128 stands for zero in the data rows.
Here are some points:
[  0 185 114  77  11 255  71 142 155  77  67 125  80 146 171  78  88 132
  63   1 172 183  81  78  79 255 105 135  73 152 150  85]
[178  78  82 165 163  81  71 167 164 105  89 155 150 107  93 176 149  89
  94 167 145  82  85 173 172  80  84 159 159  80  94 174]
[128 160 165 102  84 159 156 115  90 139 151  85  94 169 173  99 106 183
 157  98  99 151 173 134  99 165 172 128 109 166 164 133]
[ 93 161 155  79  86 161 148  96 107 180 162  70 103 172 187 116  94 157
 166  91  95 174 169  87  98 182 173  98 104 162 174  91]
[230 174  99 255 211  39 239  20  57  30  94 179 104  71   0 255 195 122
  99  87 112 122 129 118 166 150   0 167  99  33   0 255]
[ 84 124 166  92  83 172 160 108 102 156 176 104  83 143 148  82  83 175
 172 106  94 169 171  98  91 161 164  92  94 169 180  91]
[147  94 164 120  79 134  66 156 152  90 140 115 108 137 137 177 170 132
  78 134 181  83 180 119  93 130  99 127 192 101 131 106]
[105 107 220  84  65 122 141 143 198  68 149 189 140  70 198 133 149 210
  52   0 109 161  99  49 135  59 100  89  36 162 220 120]
[138 182  93 108 152 121 144  92  87 115 121 112 117 104 115  91 108 116
 167 174 113 171  95 145 167 143 128 131 104 149  96 107]
[141 175  94  85 147 114 132  79  99 149 119  97 121 157 162  97 119 177
 176 107 104 159 112  98 134 180 190  88  99 168 161  92]
[ 85  86 159  99  88  90 110  93 144 105 162 100 131 113 157 136 151 119
  99 112 175  80 163  79  68  82  73  68 129  88 146  89]
[154  78  93 125 143  86  79 102 161  74  94 127 148  80  96 112 153  83
  98 114 157  87  95 128 149  83  89 127 154  83  86 139]
[ 89 167  91 100 179 100 174  87  92 151 165 149 162 167 106 116 179 150
 172  86  75 156 134  88 133 126 155  75 108 176 164 115]
[ 96 144 179  92  78 170 172 103  99 171 152  74  76 176 168  98  77 198
 157  83  88 165 158  94  88 173 174  83 106 154 162  87]
[144 171 149 163 163 169  82 105 153 112 140  90  98 117 107 118 108 113
 149 125 117 120 160 175 164 153 123 154 171 161 146 154]
[151 130 122 128 126 139 173 153 106 170  95 135 159 149 179  81  91 158
 124 153 123 163  96 103 135 124 150  87  91 167 101 124]
[ 78 103 141 104  96  82 122  88 111  84 167 156 155 128 152 170 166 149
 138 139 152 139 111  97 109  83 131 103 110  85 138  84]
24 more points follow, each with its number after it:
[169 127  97 138 140 101  94 121 127  92  86 151 145  96  98 165 170  76
  82 187 160  80  92 182 144  81  94 162 166  86  89 159] 0
[159 103  98 163 158  81 111 175 138 106  87 168 155 101  91 163 162  92
  84 177 157  72  90 181 150  91  74 169 162  94  86 166] 1
[164  90  99 183 167  97 108 163 136  92  74 154 173  99  88 162 170  91
  93 166 140 103  81 183 157  93  70 167 140 104  96 160] 2
[145  97  77 104 142  84 109 130 142  85  72 144 170 111  90 174 167  81
  79 185 180  87  83 167 195  78  92 181 166  83  96 178] 3
[ 99 158 157  71  84 173 165  91  79 158 172  95  89 174 163  83  70 177
 171  83  83 163 167  81  87 161 172  89 112 181 173  99] 4
[139  99 114 159 141  96  86 164 161  85 111 162 168  94  88 167 141  89
  90 144 129  88  90 139 137  76  83 162 169  86 105 158] 5
[140 153 157 179 104 159 143 163 130 179 171 131  98 167 162 144 108 173
 173 140  99 158 171 127  90 167 150 146  93 184 188 130] 6
[110 156 145 168 140 160 161 148 136 174 163 147 113 170 128 121 133 168
 163 103  87 175 169 125  97 166 189 108 112 163 168 132] 7
[ 82 125 145  99  83 154 169 135  96 161 172 115  92 176 189 112  74 165
 170 111  86 165 177 124  98 172 171 114  87 177 151 114] 8
[160 119 101 165 150  85  87 174 136  91  88 168 151  88  86 166 161  85
  88 178 141  85  93 170 140 108 100 173 154  91  90 161] 9
[119 183 165 130 117 191 157 146 123 186 160 109 125 180 177 108  84 167
 176 122  95 158 171 100 117 153 168 108 109 179 162 127] 10
[162  82  91 170 161  93 102 170  98 101  80 154 136  85  94 179 130  77
  98 164 136  84  86 164 149  83  94 160 138  84  88 181] 11
[103 249 255 135 178 148 175 138 223 193 123  95 106 174 255 195  28 255
 123   4 152 255 249   0  64  94 124 116  66 245 110  27] 12
[106 160 137  78  85 167 159  96  67 157 164  71  79 175 153  95  91 167
 179  97  82 166 176  91  80 168 157  85  79 159 169  79] 13
[129 168 167 159 145 150  78  94 186 110 175  75  79 136 116 107 165 116
 171  96 108 164 167 156 185 171 109  92 170 145 168  94] 14
[142 169 121 171 163 173 135 179 141 174  93 141 154 128 137  93  97  94
 170 168 103 155  80 182 175 118 158 168 122 157 104 159] 15
[116  90  83 165 166  88  92 136 176  88 152 160 154  88 109 173 179  91
  81 132 178  93  84 129 154  90  88 102 162  88  75 124] 16
[145 120 118 102  99 126 150 131  98 166  72 113 170 128 179 105  92 174
 123 164 168 149  81  95 138 112 164 110 115 137  90 138] 17
[ 78  74 163  82 136 100 104  88 172  79 166  81 162 105 165  76 143 100
 127  95 160  88 159  98 137 101 131  78 150  89 148  93] 18
[102 156 172 102  81 169 171 116 109 162 175  93  94 167 169  87  93 176
 173  95  85 161 169  72  96 179 187  88  84 188 165  98] 19
[200 111 255  18  27 165  51  98  71 122 150 141 132 169  28  47  86 118
 112  34 147 123  20  83 157 176 218   5  56 160 175 142] 20
[119 105 120 115  79  88 143 134  91 118  83 149 171 105 172 154 101 169
 100 166 174 130  84  87 122  92 147 113  85 142  78 143] 21
[166 163  77 162 164 128 146 168 113 144 102 162 161 114  91 101  98  89
 162 185  99 113  89 169 176  98 169 178 106 173  90 163] 22
[ 89 143  92 161 162  73 147 144 115 145 162 171 120 121  97 154 161  85
 162 166  92 119 105 157 168  99 144 153 130  90 176 183] 23
Which of these numbered points is nearest to each point below, looking only along the 7 directions in which the first points spread most? Its number follows each.
[131  94  82 153 162  85 110 169 150  98  97 160 155 101  84 177 155  89
  98 163 161  86  95 186 125  92  84 164 173  81  91 173] > 0
[107 162  87  80 113 114 174  83  89 159 102 114 114 178 146 101  84 177
 177  91  92 169 124  99  92 178 169  94  90 167 176  91] > 13
[110 155  90  86 125 136 148  78  82 168 116  95 105 156 172  86  89 187
 167 105  93 171 139  89  84 158 171  98 100 173 150  88] > 13
[136 149 145 168 146 176 149 176 151 168  86 120 150 126 126  75 109  81
 149 118  83 101 136 176 161 124 156 162 151 157 133 175] > 15
[116 151 173 124 105 166 158 141 100 165 139 120 104 175 166 117  90 178
 169 126 101 173 176 133 114 165 171 132 106 167 182 127] > 10
[ 97  83 177  66 134  79 106  87 150  98 167  87 147  98 142  93 159 103
 125 101 157  83 149  99 123  97 116  88 164  91 147  93] > 18
[ 86  88 132 111 113 129 177 163 143 162 146 157 175 156 133 114 110 156
  99  71  88  76 133  84  87  85 175 159 113 145 143 163] > 20
[142 140 167 132 138 164  85 101 168 108 171  74 104 148  92 105 175 116
 162  79  99 156 167 167 164 147  80  97 160 116 155  90] > 14
[154  96  90 154 151  91 110 154 116  85  78 163 149  92  85 164 144 102
  77 168 148  90 101 177 160  67  87 167 163  90  86 158] > 1
[153  97  96 162 166 102  83 169 153  97  72 154 169 100  93 170 165  74
  98 159 165  92  82 170 166  91  93 173 178 105  85 172] > 9
[117 102 178  77  78 102  69 114 176  82 165 111  88 148 119 166 171 135
  81 109 149  93 171  76  78 119 102 106 170  83 161 106] > 18
[120 174 174  86  82 179 155  89  88 152 145  74  98 157 149  96 115 183
 171  92  87 175 160  90  98 168 159  99  90 175 183 102] > 19
[132 168 160 141 145 180  68 106 160 126 160  88  85 155 113  92 172 119
 172  86 113 170 154 161 166 162 104  91 164 133 160  80] > 14
[134 164 171  91  82 174 106  75 143 156 156  78  92 187 186 102  81 160
 147  82 136 165 171  80  98 166 170  97  87 167 156 101] > 8
[138 138  71 170 170 116 146 167  94 132  95 175 157 102  87 133 125  99
 107 195 131  82 104 170 135  77  91 174 147  78  86 177] > 11
[ 82  82 182  93  83  89 130  82 129  79 166  79 118 103 154 135 129 100
 127  88 148 106 171  96 113  67 149 106 109 100 167  84] > 18
[155 172 102 147 171 140  95 113 130  89 122  92  86  86 133 131 161  91
 171 159 171 162 130 180 160 175  82 114 169 117 130  85] > 23
[122 136 167 113  81 172 149 148 136 162 170 112 112 191 173 129  85 170
 141  91  94 167 157  97  86 162 157 107 127 175 164 106] > 8
[139 143  77 100  97 103 143 102  88 106 105 128 149 107 139 140 125 136
  98 166 171 129  93 126 126  97 100 109  96 100 104 115] > 21
[123 110 148  79  74 101  64  98 139  87 155  79  89 141 149 155 168 153
  75 120 169 129 152  93  97 135  94 102 140  89 144  87] > 18
[162 150 176 168 113 163 101 170 175 155 137 123 117 177 158 130 112 162
 152 128 102 176 177 129  75 168 181 122 117 172 162 143] > 6
